In the rows, zero is written as 128.
Each path below is one point turned by a fixed rotation once a step. After each direction that follows a path, write how fast that rotation turns it, in degrees each step (0 if it stays still).
Each turn is a multiple of 5 degrees from 10 to 175, or 0.
Each row of a path follows its step; steps can be skipped.
Path 1:
step 0: [115 129 132 122 134 128 124 133 135 133 119 117 133 123 130 121 124 121
 122 124 121 117 132 115 131 115 119 132 127 127 124 136 123 134 135 131]
step 2: [125 129 130 118 129 141 136 117 134 124 123 118 126 115 118 123 138 132
 125 122 128 130 125 133 129 121 130 135 123 130 115 127 137 127 126 121]
step 3: [140 132 125 125 130 123 131 137 123 128 122 130 133 123 128 126 121 109
 132 127 124 128 132 115 129 129 122 123 135 131 135 142 131 127 122 140]
step 4: [122 122 126 133 132 128 134 116 131 128 133 131 136 130 134 122 135 132
 121 124 137 111 123 133 136 126 132 129 126 120 116 125 116 134 121 137]
step 5: [130 127 133 121 129 135 133 122 130 135 130 120 125 132 121 134 140 122
 133 125 116 140 138 114 120 120 132 126 132 132 122 137 127 123 137 127]
step 6: [132 139 121 127 125 130 136 139 125 119 122 130 139 128 127 125 134 123
 117 129 130 114 129 136 126 129 117 131 124 135 127 124 140 136 125 140]
step 7: [128 121 125 134 137 125 128 116 124 132 120 117 129 117 138 128 131 127
 131 121 133 129 121 116 134 124 141 137 123 125 126 138 127 118 128 133]
step 8: [132 126 139 119 126 135 141 131 134 126 129 132 127 124 120 134 133 122
 124 132 124 133 132 133 122 121 126 121 141 123 125 130 118 141 118 139]
step 9: [126 130 116 133 131 130 135 122 125 135 128 120 137 130 118 116 134 127
 133 116 130 113 136 121 135 133 119 128 130 131 125 130 135 126 133 123]
step 10: [138 124 128 124 132 127 131 123 136 116 126 135 134 131 141 130 133 116
 120 134 125 133 120 123 123 120 137 120 121 130 120 133 132 120 129 138]
step 11: [124 139 136 122 125 136 124 130 118 137 130 124 126 124 123 129 139 130
 125 118 131 123 135 126 133 125 128 143 128 131 124 132 124 137 114 138]
[127 131 127 130 122 127 129 135 130 132 128 126 128 127 129 128 129 127
 131 128 129 126 128 126 132 128 127 124 128 128 128 126 129 129 128 130] | 130
[127 127 127 128 127 128 129 128 134 127 127 126 128 127 129 125 126 125
 125 129 128 134 126 123 129 125 129 130 130 131 128 125 126 128 131 126] | 145
[129 127 130 131 126 132 129 129 128 126 126 128 129 130 127 127 127 132
 128 125 131 127 125 128 128 126 124 128 124 131 125 128 125 132 125 127] | 160
Path 2:
step 0: [127 124 127 138 131 125 120 122 133 127 140 129 129 124 121 121 130 140
 129 128 126 130 121 123 128 126 129 121 119 119 120 134 138 124 134 136]
step 1: [128 125 131 148 132 130 131 125 125 146 116 128 119 129 133 130 125 127
 133 130 124 124 128 130 128 123 131 134 127 129 129 129 124 122 137 129]
step 2: [132 129 123 124 131 122 136 139 126 124 121 139 117 134 121 129 138 121
 125 123 127 131 121 132 130 115 132 128 125 134 126 132 125 124 121 123]
step 3: [128 122 130 121 119 134 126 121 141 134 137 133 130 131 120 128 140 134
 123 124 134 128 133 132 119 122 127 132 135 138 134 127 128 133 127 133]
step 4: [132 135 136 134 127 120 118 132 132 130 130 129 137 127 134 125 120 125
 131 132 140 129 129 138 125 137 139 122 131 139 129 124 122 129 131 124]
step 6: [127 128 124 123 125 139 123 126 120 131 128 121 128 129 134 134 129 123
 132 136 108 132 133 129 131 126 124 137 133 132 142 125 125 127 133 127]
step 7: [139 143 122 118 122 128 128 129 124 121 125 122 126 123 128 120 135 120
 131 133 132 134 135 126 130 125 132 118 127 123 129 132 138 122 123 127]
step 8: [129 119 128 133 128 126 131 117 127 127 128 125 125 134 130 126 127 131
 127 126 141 130 146 123 127 135 121 132 130 123 125 130 140 137 124 136]
step 9: [124 123 123 134 136 125 136 131 124 130 129 123 130 125 139 134 117 129
 125 129 132 122 126 135 137 135 126 129 122 136 131 125 132 126 119 114]
step 10: [124 131 119 124 132 138 137 134 135 128 132 136 132 118 117 130 129 126
 131 117 123 121 121 121 128 134 123 123 130 119 124 128 127 128 121 124]
step 11: [125 128 123 131 117 128 127 127 122 134 128 124 135 136 127 138 130 137
 126 125 127 122 126 127 130 129 129 120 141 120 134 118 123 124 136 141]
[129 127 127 129 130 130 132 128 129 129 129 124 127 127 130 128 128 129
 129 130 127 131 131 125 134 130 129 126 125 126 128 131 133 130 128 129] | 40
Path 3:
step 0: [122 125 127 139 133 123 135 128 141 141 124 132 131 128 139 125 135 131
 124 120 125 136 132 115 126 128 130 122 133 138 132 129 129 138 133 132]
step 1: [116 133 128 132 131 121 119 120 132 130 130 131 132 125 118 121 130 117
 136 119 114 131 131 116 136 122 124 124 128 124 128 135 131 129 133 125]
step 2: [118 123 128 144 128 112 128 124 133 123 118 128 127 129 128 122 129 129
 132 129 127 136 126 135 129 125 116 132 132 132 138 137 123 123 123 133]
step 3: [121 130 125 136 118 133 135 138 133 130 126 121 123 121 123 122 130 125
 129 120 117 134 134 122 123 129 119 132 136 133 130 129 137 140 121 137]
step 4: [121 132 127 143 135 122 118 124 134 139 134 131 127 132 133 125 128 133
 125 124 127 135 128 119 121 115 123 118 127 131 127 129 132 140 126 129]
step 5: [115 125 137 135 132 117 133 130 126 131 134 126 132 119 119 119 132 123
 125 121 119 134 124 121 134 122 120 126 130 128 128 134 129 119 139 129]
step 6: [122 133 127 137 127 119 131 130 138 128 124 142 123 132 129 115 131 115
 133 124 126 133 125 126 122 130 119 134 131 136 138 130 124 127 121 135]
step 7: [128 127 126 142 126 121 128 127 135 128 115 121 134 120 127 123 132 127
 129 121 117 131 135 117 127 130 129 124 135 135 123 129 129 144 129 135]
step 8: [116 131 127 135 137 125 119 123 131 142 134 129 125 133 118 126 133 133
 136 129 117 138 134 125 132 120 120 125 133 127 133 138 129 134 126 127]
step 10: [119 138 130 137 120 123 124 134 129 132 130 130 132 125 131 118 134 119
 131 120 122 126 123 126 118 127 115 136 127 135 129 132 134 136 121 138]
step 11: [128 126 128 145 136 119 124 127 132 131 127 129 126 120 125 123 127 125
 118 133 125 137 127 121 127 121 128 122 142 138 126 129 130 140 132 136]
[130 129 131 129 130 127 130 131 126 130 133 131 127 126 128 125 128 126
 123 128 130 127 124 126 125 127 128 127 127 130 126 125 128 127 130 130] | 60
[130 129 128 131 130 125 123 126 125 126 130 129 131 128 124 131 130 128
 126 130 128 127 127 130 132 128 126 124 129 127 126 131 128 131 130 128] | 110
[125 127 128 130 124 130 130 133 127 125 125 130 131 131 126 128 129 127
 128 128 130 126 124 129 128 133 124 127 128 128 130 125 126 130 126 128] | 100
[129 126 130 127 130 126 132 127 126 126 125 124 131 124 131 128 128 131
 123 126 128 130 129 127 132 129 128 127 125 129 131 127 128 130 128 129] | 160
Path 4:
step 1: [126 127 133 130 138 112 139 125 129 121 121 117 126 120 134 127 129 125
 123 130 137 128 137 115 114 130 133 127 132 129 131 127 128 133 136 116]
step 2: [130 127 128 129 136 129 126 116 130 122 114 125 125 133 126 130 135 116
 126 149 129 134 128 130 118 133 133 131 124 132 126 123 131 124 143 121]
step 3: [138 115 133 125 137 126 133 123 115 127 116 134 130 120 125 129 133 124
 123 137 139 138 135 133 125 126 127 135 128 135 134 135 129 138 135 133]
step 4: [134 110 140 122 139 136 124 121 130 137 120 132 126 135 124 135 135 126
 125 129 124 126 135 115 124 132 134 134 136 134 126 122 130 138 130 127]
step 5: [139 133 139 132 135 122 123 121 127 130 124 127 139 124 128 136 134 124
 130 119 124 144 141 113 121 126 128 127 130 129 128 131 126 135 133 119]
step 6: [120 134 135 123 136 131 125 123 129 139 123 118 120 118 135 132 133 123
 118 139 119 139 132 123 123 127 137 128 130 133 126 133 128 132 135 114]
step 7: [136 141 141 121 131 136 123 120 117 130 124 137 127 126 132 135 135 124
 129 139 137 136 122 134 123 120 131 125 130 135 129 131 125 133 141 123]
step 8: [124 119 137 127 143 133 124 132 115 135 130 133 132 131 132 126 128 129
 117 127 127 136 118 127 123 124 139 131 138 137 130 130 124 141 137 133]
step 9: [133 133 139 129 140 121 124 118 131 132 125 137 127 130 131 136 126 131
 121 122 127 131 118 114 116 126 124 120 137 130 131 114 125 138 129 129]
step 10: [126 138 137 148 139 120 124 129 128 134 124 120 128 123 134 126 124 117
 122 126 120 134 130 130 118 126 129 130 130 127 129 120 129 138 141 125]
step 11: [128 134 130 131 137 130 121 113 132 129 122 127 124 117 131 132 119 119
 120 145 132 128 121 135 124 124 129 125 121 134 136 125 121 144 127 122]
[130 131 131 130 127 128 132 126 128 129 127 131 132 129 128 130 127 131
 132 128 131 131 129 128 126 126 124 128 124 127 132 128 127 126 129 129] | 160
[128 132 129 128 127 124 126 127 128 128 126 125 126 131 130 127 124 125
 127 131 126 128 130 128 129 126 128 129 128 127 132 129 128 124 127 122] | 80
